In the data rows, the value 128 means zero.
Here are some points:
[131 161 141 149 133  89 113 103 123 123 137 150]
[139 168 190  88  93 146 126 115 124 134  98 185]
[144 176 181 146  62 132 135  33 129 172 108 249]
[117 140 153 117  64 153 136  83 123 131  93 175]
[127 128 169 141  88 145 106 102 128 138 122 166]
[113  83 128  95 208 105 158 161 144  92 128  99]
[177  60  71 146  35 152  96 249  70 112 132  21]
[122 142 142 125 166 141 161  74 184 119 140 150]
[131  91  57 168 169 138 141 179 155 121 165  32]
[126 110  92 124 223 120 169 154 187 120 167  85]
[ 63 184 121 136 208  91 188  39 199 112 128 143]
[107 155 188 119 132 127 132  60 162 147 104 200]
[135 115 129 109 147 153 135 102 136 125 136 150]
[141 116  91 167  97 138 110 150  88 124 153  97]
[136 142 162 138  15 163  97 110 101 162  99 166]
[146  94  46 132 206  93 131 200 137 120 138  14]
[137 153 147 137  37 146  96 126 112 180  75 143]
[141 114  92 120 220  90 141 154 159 128 139  64]
[165 125 119 151  66 129 100 177  54 145 133 116]
[ 96 153 148 103  93 164 160  74 172 114  91 196]
[137 142 182 125  61 128  91 137  75 162  95 199]
[138 152 164 116 128 118 122  87 148 133 133 156]
[112 182 177 128  83 160 133  44 153 141 124 220]
[101 120 125  85 255  51 188  89 167  63 155 134]
[158 148 123 156  52 146  90 130  89 150 136 134]
[136 134 110 175 139 128 137 119 138 134 173 102]
[121  94  41 183 183  86 126 196 120 114 148  14]
[150 175 217 150   0 215  68 102 127 209 101 206]
[121 136 152 118 172 120 158 116 148 111 139 137]
[150 116 118 103 108 110 100 195  45 128 102 111]
[135 191 222 134  16 172 113  58 138 174  96 234]
[104 148 162  99 221  98 182  85 183  97 135 153]
[118 170 159  96 168 110 165  51 157 101 128 192]
[116 168 150 106 185  88 153  45 168  99 123 166]
[ 73 119 120 127 211  99 160 122 179  79 138  88]
[135 103  64 137 213  78 133 140 123  81 157  52]
[ 89 132 146 133 204 108 166 101 160  90 159 167]
[113 118  61 176 175  93 133 159 143 116 142  48]
[132 134 165 145  78 156  96 123 120 155 126 148]
[ 83 200 168 122 160 114 171   0 199 127 108 202]
[107 184 194 105 139 127 146  31 175 126 127 210]
[124 117 127 130 161 108 130 125 135 121 138 112]
[152 124  97 165 118 111 138 194 113 126 147  89]
[138 148 165  89 104 154 122 132 114 128 103 159]
[128 114  58 173 132  90 109 136 104 100 137  83]
[142 143 133 132 131 103 123 120 104 117 139 150]
[142 116 133 127  73 138  98 203  70 147 106 113]
[111  63  50 129 162 127 143 226  82  89 135  28]
[137 165 183  85 101 175 134  66 204 171 114 166]
[131 115 115 125 132 141 125 142 125 142 131 134]
[122  78  45 141 167  94 120 183  80  63 143  44]
[163 130 130 165  56 122  83 153  66 154 133 150]
[123 176 202 102  43 160 113 116 122 165  84 211]
[123 122 131  77 185 119 144 157 120  92 121 105]
[ 87 188 205  92 124 124 156  20 165 121  85 237]
[108 122 131  93 186  94 162 103 128  90 116 133]
[110 134 106 115  84 161 144 117 152 114 108 143]
[123 103 128 103 215  74 137 169  97  91 134 126]
[151 125 100 150  86 129 106 141  77 153 146 127]
[133 130 145 123  97 141 131 108 129 123 113 157]
[120 118 132 143 148 128 131 157 117 122 126 147]
[121  87  63 170 172 107 161 194 134 108 138  52]
[164 110  90 161 129  97 111 191  85 123 169  73]
[142  88  55  90 205 111 117 194 138 128 148  30]
[144 127 127 142  83 149  92 166  88 148 130 122]
[104 138 194 180  35 186 100 100 152 157 126 196]
[142 103  85 136 205  80 172 201 133  88 160  59]
[106 136 152  60 162 116 151  99 135 110  86 171]
[140  83 125 127 159 144 119 195 126 120 153  63]
[178 128 137 195   0 174  46 171  53 202 112 125]
[ 89 138 164  77 255  46 185 100 165  75 111 149]
[125 144 130 173  86 163 135 106 168 163 139 131]
[188  67  50 129  45 171  78 226  31 127 140  26]
[126 139 136 136  51 136 103 119  85 134  94 150]
[153  97 167 154  35 163  82 181  90 144 136 128]
[107 103  72 118 187  81 153 198  83  82 106  98]
[143 147  89 114 165 101 138  92 153 109 138 121]
[ 98 183 149 129 179 116 142  53 196 135 145 165]
[182 123  92 170  78 147  88 128 118 144 174 102]
[150 121  92 155  96 128 105 149  86 125 143  93]
[ 97 163 196  55 248 120 200   3 219  97 135 219]
[153  87  70 170 136  93  93 211  51 128 144  67]
[100 163 139 128 175 136 161 104 209 148 142 134]
[148 101 138 114  71 157  83 136  80 145 104 125]
[155 153  86 161  78 129 104 148 121 136 133  78]
[117 122 139 129 165 105 139 104 151 119 132 131]
[153  68   4 165 175  90 123 255  79  95 149   0]
[115 105  56 185 174  99 127 172 143 116 150  30]
[126  45   0 141 255  20 169 255 110  33 174   0]
[125 164 184  64 111 157 140  49 154 141 107 203]
[157 147 158 144  94 142 103 106  92 170 110 169]
[110 128 140 116 123 153 121 125 148 129 133 114]
[ 96 153 126  99 114 156 165  75 175 110 102 179]
[142 177 186 146   0 184  86  97 108 198 101 211]
[123 137 109 150  82 139 117 120 130 138 131 139]
[127  74  87 111 179 132 123 200 102 109 149  35]
[122 113  99 145 167 120 136 130 120 110 161  95]
[169 136 196 144  13 168  72 166  50 200 100 205]
Then 12 other points, each followed by its number:
[ 90 130 183 175  71 177 106  97 159 138 127 180] 0
[100 190 165 113 111 117 154  52 138 125 116 208] 1
[118 139 142 110 191 114 164  90 165 108 132 141] 2
[ 97 158 188  79 187 114 177  47 182  99 110 209] 3
[122  99 118 102 175 112 148 135 120 107 134  88] 4
[104 135 171 115 162 124 144  88 165 133 118 172] 5
[ 99 145 159  94 190 122 162  86 177 119 136 164] 6
[170 185 181 205   0 183  47 119  84 218 100 200] 7
[137 125  99 139  87 141 101 147  63 153 119 132] 8
[125 119 165  65 200 107 141  96 139 109 125 146] 9
[124 125 153 106 130 132 148  94 133 111 117 164] 10
[122 156 195 146  51 160 114 118 125 175  94 219] 11
Which of these numbered points is nearest to each point below, ignoring the 2 directions in which the first points spread most? Its number follows each.
[ 85 146 211 170  69 182 108  68 172 147 119 200] > 0
[103 168 133 141 135  93 142  46 162 106 116 172] > 1
[113 204 191 126 117  97 126  52 149 132 116 221] > 1
[100 174 188  92 209 115 178  35 206 107 121 203] > 2
[141  94  83 141 125 129 106 197  96 133 151  71] > 6
[108 146 187 191  16 188  94  95 148 164 131 184] > 0
[150 120 131 128  20 156  84 205  55 155  98 115] > 3
[125 135 114 127 103 134 120 126  79 146 112 150] > 8
[129 109 131 111 105 138 124 132 108 130 118 117] > 4
[106 137 160 119 182 109 148  75 173 132 125 158] > 5
[101 105 114 105 182 117 173 108 147  81 124 118] > 10
[ 99  86  67  85 255  55 176 168 170  70 128  20] > 4
[121 102 161  62 255  85 161  94 159  95 136 131] > 9
[ 93 120 131  88 222 126 153 118 181  94 147 103] > 6
[127 124  95 123 221  94 151 128 145  95 157  83] > 2
[157 169 123 196   0 169  58 128 106 196 137 129] > 7
[135 102 117 122 134 128 139 138 121 106 130 107] > 10
[136 100  78 137 115 125 106 181  52 135 136  93] > 8
[143  61  59 131 173 101 135 197  90  81 150  32] > 10
[139  76  43 144 130 115 107 217  34 120 145  41] > 8
[ 96 146 154  95 209 115 163  91 181 120 136 166] > 6
[146 128  77 188  40 127  82 146  86 135 121 101] > 1
[104 165 226 105 176 126 143  64 217 145 111 197] > 5
[ 95 189 200 136 128 133 179  43 200 150  90 233] > 11
[ 86 114 113  85 252 110 175 115 193  76 150  93] > 6
[154 169 153 159  43 121  90 110  91 160 119 178] > 1
[109 127 144  93 141 126 136 148 124 111 117 135] > 3
[137  79  86 134 110 138 125 166  92 105 121  85] > 10
[131 121 108 145 167 120 143 120 123 111 160 106] > 2
[106 139 163 128 145 132 145 123 146 145 116 187] > 11
[183 140 149 195   0 186  15 177  93 218 114 107] > 7
[123 140 201 214   0 210  48 115 117 204 118 198] > 0
[115 125 142  82  97 148 130 173  97 129  67 174] > 3
[161 134 111 155   5 162 102 163  63 144 118 152] > 1
[129  89  94 117 158 113 128 165  98 101 137  66] > 4
[129  84  88 123 118 134 131 159 102  96 122  80] > 10
[139 101 124 127 121 129 134 143 109 111 126 117] > 10
[138 209 203 141  19 142 103  21 135 170  91 237] > 1
[127 132 195  64 162 121 136  84 147 131 114 183] > 9
[103 143 166 106 194  99 153  69 170 123 123 168] > 5
[111  99  87 100 217  99 158 169 138  81 135  79] > 3
[130 109  51 198 144  99 114 188 116 124 149  26] > 7
[122 129 150 151 110 136 130 141 118 147 120 159] > 11
[148  97 112 135  70 157  92 148  85 134 130  86] > 4
[118 144 177  91  99 139 133 140 128 140  94 171] > 3
[113 135 131  68 199 123 142 113 191 144 128 115] > 6
[123 169 203  72 103 152 135  95 134 129  82 210] > 3
[102 142 158 123 162 131 156 115 153 124 117 178] > 11
[155 131 139  95  59 174 102 111 107 153 115 145] > 4
[135  72  96 156 171 114 102 217 123 118 155  29] > 5
[191  83  55 188  82 138  76 204  96 144 161  24] > 2
[131 172 189 138  64 150 133  77 145 158 110 200] > 2
[129 124  76 170 134  93 117 122 116 104 136  92] > 1
[155  81 107  73 191 111 131 188 100  90 135  85] > 9
[148  97  67 159  59 140  85 204  21 147 133  85] > 8
[106 166 168 124 164  90 154 102 172 128 108 166] > 11
[107 139 118 126 184  97 140 148 122 116 124 130] > 11
[ 94 172 204  67 171 121 162  81 169 121  95 207] > 3
[106 164 135 150 151 126 129  73 179 149 151 147] > 7
[128 150 187 108  82 166 115 111 151 140 117 191] > 6
[197  87  43 200   0 168  35 228  28 182 135   6] > 2
[138 110  96 123 162  94 128 135  96 115 130 115] > 8
[119 101  97 144 199 107 126 181 154 130 141  59] > 5
[134  76  86 132 115 135 129 167  99  99 126  69] > 10
[123  87 107  36 255  91 168 166 143  61 136  92] > 9
[155  97 113 160   9 168  89 181  63 149 115 104] > 10
[150 145 195 103  33 164  86  96  96 176  96 193] > 4
[138 122 146 128  74 149 125 116 117 139 111 159] > 10
[126 136 178  76 170 109 138  87 139 130 120 163] > 9
[102  57  83 179 190 127 123 192 143  89 178  38] > 0
[117 130 158 137 137 120 128  95 143 137 120 150] > 5
[146 121 117 151 105 131 118 146 122 140 119 103] > 2
[121 140  91 164 141 101 162 145 123 119 124 121] > 1
[174  93  80 147  51 137  99 192  50 131 130  78] > 10
[121 196 159 162  34 144 120  33 142 171 100 201] > 1
[132 143 157  65 129 155 134  75 136 130 115 180] > 4
[153 175 200  83   8 178  92 104 104 167  85 230] > 3
[117 153 159 100 151 109 155 112 115 115 126 196] > 3
[175  88 117 154  54 174  74 226  79 154 152  57] > 6
[138 166 139 172   5 144  86 137 103 166 110 141] > 1
[127 120 101 175 115 120 150 162 125 136 123 102] > 11
[134 157 173  71 103 156 132  63 140 138 112 191] > 4
[ 98 174 202 115 141 134 137  48 173 144 117 209] > 5
[125  73  76 129 127 128 136 163 102  90 126  63] > 10
[ 91 105 151 173 132 151 117 129 158 117 148 124] > 0
[142  37   0 214 150 125 105 255 105 112 164   0] > 0
[126 144 180 149  74 157 104 110 123 160 114 157] > 5
[126 150 165  96 160 109 156  91 129 122 127 177] > 3
[129 116  84 174 124 151 139 140 167 141 152  64] > 0
[138 104 135 132 130 154 117 169 138 132 144  93] > 6
[142 136  99 180  85 138  85 141 122 163 152  85] > 7
[107 106 113 111 143 135 148 119 137  95 117 117] > 10
[ 78 205 201  98 134 134 170   0 195 117 100 255] > 1
[183 107 107 124  37 170  81 155  64 156 127 103] > 4
[122 108  91 136 150 128 107 201 108 103 147  79] > 6
[153  74 111 130 131 151 109 228 104 123 154  47] > 6
[115 135  95 154 154  88 134  97 141 101 130 117] > 1
[ 91 181 175  82 218  99 183  14 188 114 132 232] > 8
[126 136 160 113  80 140 123  97 116 140 106 155] > 4
[144 116 137  66 161 125 125 149 122 106 121 127] > 9
[113 161 144 183  11 161 125  53 154 163 108 182] > 0
[114  96 116 133  28 168 109 158  92 122  89 122] > 10
[131 129  95 176  27 152  96 113  77 145 118 124] > 1
[141 134 146 124  44 147 106 183  82 156  98 134] > 3
[127 115  56 201  96 116 102 174 112 141 130  58] > 7
[142 108 102 156 127 151 138 125 142 128 147 100] > 2
[170 114 120 160   9 170  50 206  49 180 122 120] > 6
[ 91 136 197 122 103 197 145 101 178 142 131 162] > 0
[148 121  95 180  33 131  63 176  43 158 118  97] > 1
[ 92 126 140  81 221 102 179  82 159  83 127 137] > 4
[149 134 143 132  66 170 117 102 115 155 126 159] > 2
[ 95 169 137 133 196 113 145  47 202 127 156 156] > 7
[121  53  40 144 255  80 137 232 139  96 166   0] > 5
[122 153 103 156 155 112 128 102 160 132 165 109] > 7
[115 139 134 127 138 118 150 117 152 116 128 165] > 11
[131 154 214  77 101 139 119  65 135 151 101 219] > 9
[ 97 172 144 126 129 131 151  28 155 118 122 180] > 1
[ 94  55  83 115 255  87 170 186 128  59 144  28] > 4
[ 99 143 129  93 245  82 184  57 164  93 151 171] > 8
[110 131 127  89 190  92 149 117 154 113 101 112] > 4
[126 119 132 133 108 145 108 156 118 140 134 123] > 6
[128 110 121 119 120 130 127 126 110 124 127 113] > 4
[138  85 110 114 160 137 117 199 118  95 155  66] > 6
[115  90  56 119 134 134 153 174 124  91 125  78] > 10
[115 158 142  55 195 126 145  81 201 140 123 147] > 6
[ 81 165 196 118 174 127 175  43 183 114 136 232] > 11
[162  93  97 101  85 155 110 156  81 126 134  92] > 4
[110 143 157  88 173 133 152  83 169 139 118 193] > 6
